In the data rows, the value 128 means zero.
Each row of this table is followed by its label. One hidden rule gives the labels. It looks at one to three of the table's principal directions, none of them among the few with the most spread.
[110 121 173  46  87  94 139 127 131 144 112 130  88  76 107  85 188 121
 143 146  87 106  82 192 119 152 219 143 138 127 129 176 155 216 124 103
 121 158 186 146 130 181 106 149 135  50] Q
[142  94 109 123 148 126 132  87 111 131 114 138 113 124 120 149 113 127
 164 144 116 133 144 104  99 143 111 102 161 169 134 101 106 118 115 125
  93 117 130 121 134 149 111  93 123 126] T
[ 96 121 105 179 132 161  87 186 140  83 119 110 163 151 172 147  83 146
 115 130 103 148 143  81 127 130  86 139 146 111 137 101  96  92 110 168
 129 101  87 127 129 129 117 102 194 162] A
[130 125 144 147 169 118 160 103 151 157 113 195 100 179 112  91 111 146
 189 135 164 139 187  74 193 114 116  73 122 127  91 126 145 147 105 150
 165 107 153 105 155 172 158 150 138 102] T
[ 91  82 133 120 171 147 149 148 189 116 107 124 105 168 129  80 108 167
 170 141  92 142 174 115 145 167 142  91 195 156 144 116 157 142  75 179
 156 110 126 132 164 181  93 106 206 104] T
[137 134  54 158 149 182  99 161 137  85 134 140 144 163 116 145 108 149
  61  99 175 142 146 154 146 103  76 163  96 105 146 114 145  74 138 176
 100 152  80 122 113  79 108 115 144 179] Q
[116 156 150 159  89 100  66 112 139 144 149 178 188 164 141 153 114 120
 107 147 137 113 184  58 107 101  71 134 101  84  89  96  91 112 140 140
 151 113 103 102 108 112 209 148  98 162] T
[163 119 121 179 152 138 160  92 110 168 133 122 140 156 149 154  94 119
 155 109 146 141 143  68 132 112  90  97 142 141 110  98 105  91 131 133
 143  89 120 126 150 104 155 126 107 157] T
[134 135 162 130 109 122 147 106 184 171 150 151 148 157  98 121 125 128
 118 121 158 139 177 109 146 121 147 108 137 107 108 150 164 132 105 151
 148 138 122 140 146 143 142 163 137 122] Q
[ 82 111 131 140 156 159 158 211 137  75 137  37 136 129 195  92 113 159
 159 134  61 146 118 146 155 186 145 129 190 151 161 133 130 138 112 170
 186  98 131 129 168 141  96 103 218 130] T
[133 144 103 153 143 128 115 119  98  88 120 171 130 131 106 161 101 126
 139 128 162 138 164  92 123 130  96 121 104 129 116 122 101 115 125 105
  78 128 118 105 113 131 134 102 119 135] T
[108 152 230  85  82  56 138  97 127 128 137 151 118  79 104 153 165  94
 153 187  97 116 136  90  68 178 212 109 140 136 135 166 126 163  96  29
 109 132 142 131 107 175 141 131  95  72] Q
[144 125  93  98 139 139 149 115  97 124 120 141 104  92  84 126 148 123
 131 101 138 130 103 181 134 106 138 150  98 115 125 153 145 140 142 104
  84 164 151 136 108 127  90 140 114 113] A
[125 121 123 160 143 153 150 144 176 148 134 107 146 170 147 101 103 150
 124 107 137 146 153 119 168 127 127 118 155 123 116 134 152 127 113 199
 174 111 125 132 164 131 134 139 179 134] T
[180  92  42 125 180 185 168 107 206 187 145  80 154 154 116  78 137 153
  47  52 183 158 119 247 218  41 137 143 118 118 118 185 215 110 152 255
 174 165 144 140 147 133  79 173 146 122] T
[173 149 138  93  76 109 108  68 121 194 133 181 114 113  58 138 156  91
  91 104 194 108 111 153 118  90 124 133  83 110 101 127 138 148 156  89
  86 171 138 157 114  95 145 170  46 130] A
[128 136  93 160 154 143 145 127 158 105 126 141 150 142 109 138 102 147
 108 116 153 155 167 123 144 116 137 143 116 109 119 164 153 104 109 169
 110 137 120 110 119 142 117 124 167 123] A
[105 128 154 137 154 109 146 132 125 104 132 124 139 138 169 115 136 134
 157 167  88 129 158  90 117 164 146 121 152 135 132 123 121 130 120 122
 174  92 141 101 141 140 160 123 131 110] T
[117 149 162 135  97 100  93 115 136 145 130 175 144 144 131 128 131 119
 128 153 136 114 153  78 114 128 119 122 114 107 104 110 114 140 130 116
 143 115 126 117 126 125 181 145 109 127] A
[ 99 123 115 119 106 135 105 156 146  99 128 135 150 145 152 107 122 146
 107 142 111 153 132 126 122 157 156 160 150 116 129 142 149 163 111 167
 108 138 135 114 150 155 129 124 184 121] T
[ 93 117 133  97 123 115 122 144 149 109  85 153 101 112 112  74 131 144
 165 146 106 127 132 142 144 158 173 128 145 128 112 150 132 198 108 140
 117 133 178 130 151 188 112 130 182  63] T
[158 133 123 170 120 137 105  98 140 157 150 129 181 149 136 172 110 106
  80 106 160 132 161  88 116  89  83 119 119 111 110 108 103  79 142 140
 138 111  94 137 122  98 156 138  86 160] T
[135 120 180 105  76 101 125  94 178 184 150  85 164 124 140 122 139 103
  88 124 115 132 128 133 101 150 180 123 183 144 114 151 134 174 120 152
 146 126 145 157 161 154 146 144 117  99] A
[113 115  75 164 162 167  99 182  84  53 109 108 127 140 174 145  90 141
 130 128 115 146 111 104 124 144  77 137 132 146 158  84  90  92 129 120
  96 107  98 116 131 109 105  78 155 170] T
[150 131 132 104 108 111 127  75 132 157 136 170 135 120  85 139 143 108
 109 125 156 135 145 127 108 117 144 131 117 118 109 143 146 143 128 108
  90 154 139 132 123 135 134 149  90 114] A
[110 161 195 116  92  97 110 134 141 122 123 168 102 129  88 134 131 110
 136 153 152 107 148  90 107 165 143 102 119 129 134 115 121 141 107  56
 114 133 108 148 124 121 146 129 103 122] T
[142 174 175 176 122 115 162 135 124 151 173  97 156 131 145 166 124 114
 126 116 148 120 137 100 148 104 116 113  98 107 120 148 122  83 139 111
 188 109 100 123 107  90 168 149  99 160] A
[ 93 124 171 118 107 108 109 137 137 104 123 129 143 110 133 147 130 115
 131 157  78 130 140  85  72 159 153 130 154 120 140 124 110 127  98  80
 111 119 112 140 115 151 121 119 137 115] A
[105 107 143 128 164 139 150 160 162 126 102 119  94 142 136  83 121 149
 168 133 110 129 129 126 169 134 142  93 148 140 140 126 144 132 102 138
 171 110 134 141 148 160 101 130 172 105] A
[143 109  58 120 164 162 130 140  88  82 107 126 114  92 108 144 133 137
 129 109 128 121 109 181 130  98 111 146  95 124 149 133 118  94 147 111
  84 147 127 128 101 120  72 107 128 124] Q
[ 86 146  81 192 143 147  54 170  92  70 152 174 195 192 210 141  96 154
 118 161 104 152 175  36 116 128  27 166 110  87 113  58  97  91 145 179
 153  88  89  55 116  86 200 113 158 210] A
[151 122  95 184 163 163 134 128 133 153 132 148 136 190 131 131  84 141
 142  92 175 139 167  86 183  80  41  99 112 115 105  86 115  79 134 169
 156 110 102 125 144 100 148 142 125 182] T
[ 61 115 159 112 130 124  91 198 102  62 100  98  97 110 181  96 129 140
 186 180  43 108 114 106 105 215 122 115 184 167 160  74  76 168 118 106
 156  84 136 129 149 141 119  79 177 114] A
[154 131 124 111 100 111 126  92  94 153 133 124 133 101 132 141 144 106
 118 126 132 125  91 143 103 124 144 146 122 135 117 136 119 150 152 110
  99 138 153 126 128 119 143 133  91 122] T
[145 142 136 163 132 130 160 109 167 174 166 127 166 171 132 133 115 137
 111 109 156 147 169 110 165  94 117 125 123 102 101 152 159 107 123 192
 177 126 118 113 134 124 163 162 136 151] A
[ 82 118 187 113 124 101 136 135 216 150 109 154 119 170 140  50 134 154
 155 170 103 133 182  99 162 174 188 103 184 128 106 146 161 200  83 197
 200 104 169 123 181 200 159 153 194  61] Q
[149 141 157 115  76 101  81 112  54 173 134 159 106 131 144 151 136  96
 155 139 138  95  62  91 107  93  63 116  84 128 124  58  81 119 166  41
 112 131 112 133 111  81 177 147  39 192] T
[129 117  84 174 159 143 103 114 126 119 118 175 155 185 145 137  93 145
 135 133 138 134 184  65 126 105  57 129 120 109 107  77 103  87 130 165
 133 103 109  96 131 110 170 123 127 165] T
[116 161 161 137  65 126  94 170 165 123 151  72 158 119 145 143 123 115
  50 117 142 138 100 149 125 151 161 154 141 126 138 161 129 149 123 157
 127 140 105 153 131 122 127 123 152 134] T
[126  90  69 123 143 152 115 145 134 118  90  97 119 116 155 100 118 154
 131 126 101 129  91 173 141 123 134 148 150 146 136 128 121 142 134 195
 121 125 153 127 145 151  93 105 184 108] Q
[126 113 113 112  96 118  84 113 108 116 109 131 143 105 135 139 120 114
 123 145 110 127 116 118  85 146 126 143 148 140 124 108  87 149 134 115
  79 130 143 134 139 141 127 111 123 120] T
[ 99 105 135  88 105 116  99 153 137 129 105 114 121 113 175  71 152 139
 138 158  78 124  83 156 138 146 169 142 154 136 128 134 130 195 133 160
 152 123 175 126 156 175 126 135 168  85] Q
[133 127 146 154 179 145 196 143 171 149 139  82 115 144 134  96 123 144
 152 112 137 136 151 142 195 129 142  90 149 142 131 151 158 112 117 172
 214 103 135 138 154 131 114 144 156 115] A
[136 114  88 165 172 141 135 118 102 110 121 134 137 149 159 137 100 137
 151 130 128 153 151  90 144 124  90 120 137 142 116 111 103 112 130 159
 129 100 137  97 140 139 138 108 138 138] T
[ 85 103 174  69 118  95 124 134 144 131  91 132  83 102 134  63 160 136
 188 178  62 106 117 140 120 184 183 111 177 155 130 124 123 210 110 125
 157 114 185 136 156 188 121 127 161  56] A
[153 152 132 139  99 125 121 118 110 136 130 123 124 108 100 178 121 107
  99 106 161 115  97 133  98 112 126 137  97 126 137 132 117  99 135  81
  79 145  97 147  97  91 123 116  93 151] A
[112 126 254  64  35  65  88 116 130 166 138  77 116  72 146 152 175  73
 118 176  63  80  69 117  31 188 189 102 184 172 165 105  89 165 121  25
 133 115 116 184 126 135 135 116  67 103] T
[131 137 190  78 137  82 187  80 154 161 124 161  87 101  58 101 166 117
 170 136 139 109 144 149 130 131 201  91 113 131 119 178 175 160 108  56
 135 151 161 138 116 166 121 159  90  65] A
[110 132 188  73  96  99 115 139  91 116 121 117  90  72 119 127 174  97
 150 155  85  91  89 144  84 171 157 117 138 147 154 111 101 161 137  29
 123 128 139 159 117 122 114 123  84 101] T
[172 112  65 137 159 129 117  74  64 157 126 174 132 139 141 128 121 122
 163 123 160 136 125 114 163  65  52 116  87 132  90  95  99 120 175 137
 120 124 161  90 131 126 157 146  72 153] T
[139 105 123 128 118 121  95  87 144 169 126 136 148 144 135 135 121 119
 115 128 122 125 144 105 103 115  99 117 154 141 110  96 107 131 132 161
 129 113 125 130 133 135 147 123 110 134] A
[190 127 112 166 133 151 168  84 158 220 167 121 150 181 117 143 108 128
 102  70 198 144 139 130 183  52  88 107 110 115 101 136 163  85 140 192
 161 137 107 135 141  99 149 169 102 177] T
[129 116 103 157 150 151 126 159 113 108 118  79 134 134 184 119 108 134
 128 121 116 136 101 126 143 139 113 127 149 152 140 108 104 119 141 150
 149  96 129 128 155 115 125 105 147 140] T
[122 118  93 147 142 124  96 108 100 113 112 179 144 152 159 127 112 135
 146 149 121 144 159  73 120 132  95 134 133 126  98  99  99 148 134 159
 112 102 149  85 139 148 166 113 137 123] A
[115 110 120 138 170 141 133 138 159 114 106 136 104 152 127 112 122 149
 135 142 119 125 154 119 136 139 122 113 147 142 146 109 136 107 107 159
 152 109 116 126 130 133 115 110 152 119] T
[111 129 166 105 132  93 160 113 106 102 117 125 126  66 104 144 150 112
 178 147  77 108 149 125  92 149 175 120 133 121 122 165  99 144 117  59
 119 122 160 131 106 169 115 124 117  65] T
[133 116 116 124 143 152 149 157 140 128 125  87 107 122 137 111 136 141
 121 116 124 127 100 175 162 125 142 130 138 139 150 141 144 122 129 161
 154 131 131 144 139 126  94 127 154 122] Q
[108 158 124 174  82 125  65 147 128  79 163 123 226 145 158 194  98 115
  55 129 119 141 186  74  77 134  89 176 128  84 110 125  75 103 130 151
 104 122  86 110 108 111 176 115 128 166] Q
[ 95 146 168  73 123 107 160 162 164  83  75 123  74  31  47  92 167 124
 140 129 114 104 108 209 139 154 252 131 109 113 140 224 152 184 100  61
 102 163 175 175 104 191  47 136 166   5] A
Which label does each new row get?
[137 118  62 150 153 181 128 178  78  85 108  96 102 120 153 134 109 143
 127 101 133 135  68 158 141 128  99 151 117 141 160 102 119 100 146 128
  94 126 112 135 133  83  86  93 156 164] ~ T
[148  99  16 202 181 185 118 140 112 110 131 107 184 190 203 129  70 166
 115  97 140 168 149 109 173  88  44 152 134 124 106  99 109  88 152 253
 144  98 124  80 159 113 148 108 178 183] ~ T
[179 167 158 136  72  94 125  41 154 218 186 181 180 163  86 170 140  94
  63 111 202 137 177 100 121  79 114 140  95  87  75 149 150 123 143 154
 126 158 120 119 115 102 204 189  47 156] ~ Q
[ 91 126 215 143  71  85  79 133 127 147 130 115 159 124 179 155 117 105
 168 178  57 101 154  31  78 164 104  97 182 132 113  77  40 141 115 110
 173  70 120 140 139 149 181 120 126 126] ~ Q
[ 95 121 173 103  94 107  94 145 131 110 117 120 118 106 131 143 136 118
 138 165  77 108 119 108  75 165 140 124 157 139 153 106  99 133 107  87
 114 123 110 147 114 142 117 107 134 121] ~ T
[128 154 153 152  93 105 108 118 128 149 165 155 160 181 167 136 117 128
 117 152 149 146 157  71 139 140 106 132 133 121 101 117 125 149 129 173
 152 116 126  89 149 126 206 141 123 160] ~ T
[156 139 148 101 114 107 174 103 144 183 129 105  97 108 110  97 155 123
 129 119 152 117  82 189 160 120 187 129 120 142 121 174 165 165 140 141
 151 149 171 139 141 132 131 158 113  95] ~ T
[164 135 137 112 163 155 232 142 164 184 163  75  97 127 101  77 159 141
 130  71 172 135  99 229 237  84 171 109 104 119 132 200 216 128 140 161
 208 159 152 155 148 121  89 191 132 116] ~ Q
[119 117 129 123 136 131 140 141 138 128 120 113 110 146 155  92 124 141
 142 142 119 144 117 129 150 163 148 125 164 154 133 125 141 162 118 167
 146 117 151 122 167 145 131 122 161 118] ~ T
[108 142  96 209 196 171 137 187 149  95 128 105 142 183 165 120  86 164
 126 100 138 131 159 102 178 105  62 121 110 111 131 101 126  63 129 183
 199  86  82 108 118  82 142 114 169 178] ~ A
[107 124  48 125 151 175 118 205 117   1 123  69 139  91 152 150 140 160
  55 141  98 142 104 215 102 171 171 208 132 132 198 169 144  96 128 170
  81 154 107 111 106 114  58  65 197 119] ~ Q
[130 131 141  90 123 114 146 122 103 117 125 137  93  92  92 135 153 122
 151 138 121 111 107 159 110 136 153 128 111 135 148 142 139 130 127  68
  98 154 133 134 105 129 102 125 107 115] ~ T
[126  88 108  94 176 129 185 133  94 115  88  99  79  68 158  84 160 147
 207 159  67 123  65 175 142 139 198 120 142 158 154 157 145 148 131 110
 146 111 191 120 143 173  76 118 167  60] ~ Q
[147 153 108 182 101 117  90 107 101 130 125 137 176 117 144 183  99 105
  98 121 146 136 142  79 116 100  89 154 107 102  86 128  59 116 149 154
 104 110 133 115 112 119 171 126 108 137] ~ T
[136 133 131 111 108 108 121 107 110 135 120 143 121 108 113 134 138 118
 135 134 131 115 117 137 111 128 139 134 116 130 118 134 116 148 138 107
 103 138 146 126 121 133 138 128 107 112] ~ T
[118  90  70 100 190 180 185 162 182 104 102 104  93 122  89  69 139 176
 129 100 120 138 124 228 175 120 176 141 136 124 160 174 207 120 106 183
 136 162 141 145 136 150  38 132 206  92] ~ T
[161 110  27 173 173 187 121 140 113 112  99 108 137 133 128 131  89 140
 104  73 167 137 114 160 166  76  67 145 101 121 122 109 104  81 159 172
 107 127 123 138 134  89  96 119 137 156] ~ T
[175 138 103 139 136 130 150  95  89 160 133 116 122 109 114 150 127 109
 125  95 166 122  90 152 141  83 106 130  89 132 117 132 119 104 163 103
 114 139 135 132 114  92 130 141  73 149] ~ A
[134 154 180 113 103  88 134  94 140 167 136 173 122 127  89 127 145 110
 140 132 154 110 146 112 134 106 141 108  95 106 100 146 135 146 127  85
 137 142 139 130 112 141 162 166  82 110] ~ A
[150 126 130  80 109 104 148  91  91 134 135 129 105  88 109 144 163 112
 128 141 123 127  85 167  91 141 177 146 124 150 143 157 148 152 135  85
  75 160 151 121 113 137 113 121  94 109] ~ Q
[ 99 133 156 103  88 115 111 147 171 114 121 126 138 109 105 118 134 129
 109 142 112 126 136 143 110 154 178 143 143 114 132 159 140 156 103 128
 112 149 130 147 128 159 111 133 164  96] ~ Q
[ 60 140 255  52   0  50 103 151 236 177 147 119 159 100 128  84 176 124
 128 197  55 104 147 130 107 188 255 128 193  94 110 207 153 246  73 157
 183 146 168 163 160 240 154 180 204  30] ~ Q
[ 60  88 127 116 130 167 107 230 180  59 107  22 151 107 200  92 136 157
  87 140  18 126  91 176  93 184 187 169 202 130 190 133 133 128 102 171
 167 105 110 163 146 143  65  93 231 101] ~ T
[105 110 154 116 171 151 149 173 126 106  96 129  68 103  98 110 137 133
 190 126 104 101 121 131 148 125 118  77 120 130 163 102 124  94 110  50
 153 114 107 171 115 127  63 126 137 114] ~ T
[102 127 177 121  98  98 110 121 164 145 156 138 158 169 170 113 132 131
 124 174 102 147 166  77 120 167 144 121 176 134 119 123 138 164 104 175
 168 111 133 104 158 165 177 138 148 126] ~ Q
[135 131 156 103 109 116 144 119 108 150 143 106 115 109 125 131 143 111
 137 118 120 123  86 143 110 133 146 122 129 141 137 132 139 141 133  78
 117 140 128 143 124 118 121 133 101 138] ~ A
[112 131 130 159 133 136 113 144 166 119 123 149 130 172 129 125  97 148
 128 138 145 143 179  88 155 142 106 114 147 129 119 118 125 128 100 190
 142 114 112 117 143 147 141 116 174 134] ~ T
[106 148 192 105  66  97 108 142 172 130 136 116 153  90 114 142 157 113
  92 155 103 104 132 138  95 140 191 143 130  98 136 168 128 137 113 108
 141 140 120 156 109 146 127 147 134  89] ~ Q
[ 97 120 162  50 148 135 185 193 139 116 106  91  29 104 121  39 196 157
 157 135  89  90  33 239 152 162 223 134 123 145 194 151 215 165 123  77
 171 155 147 156 132 115  73 140 153  91] ~ T
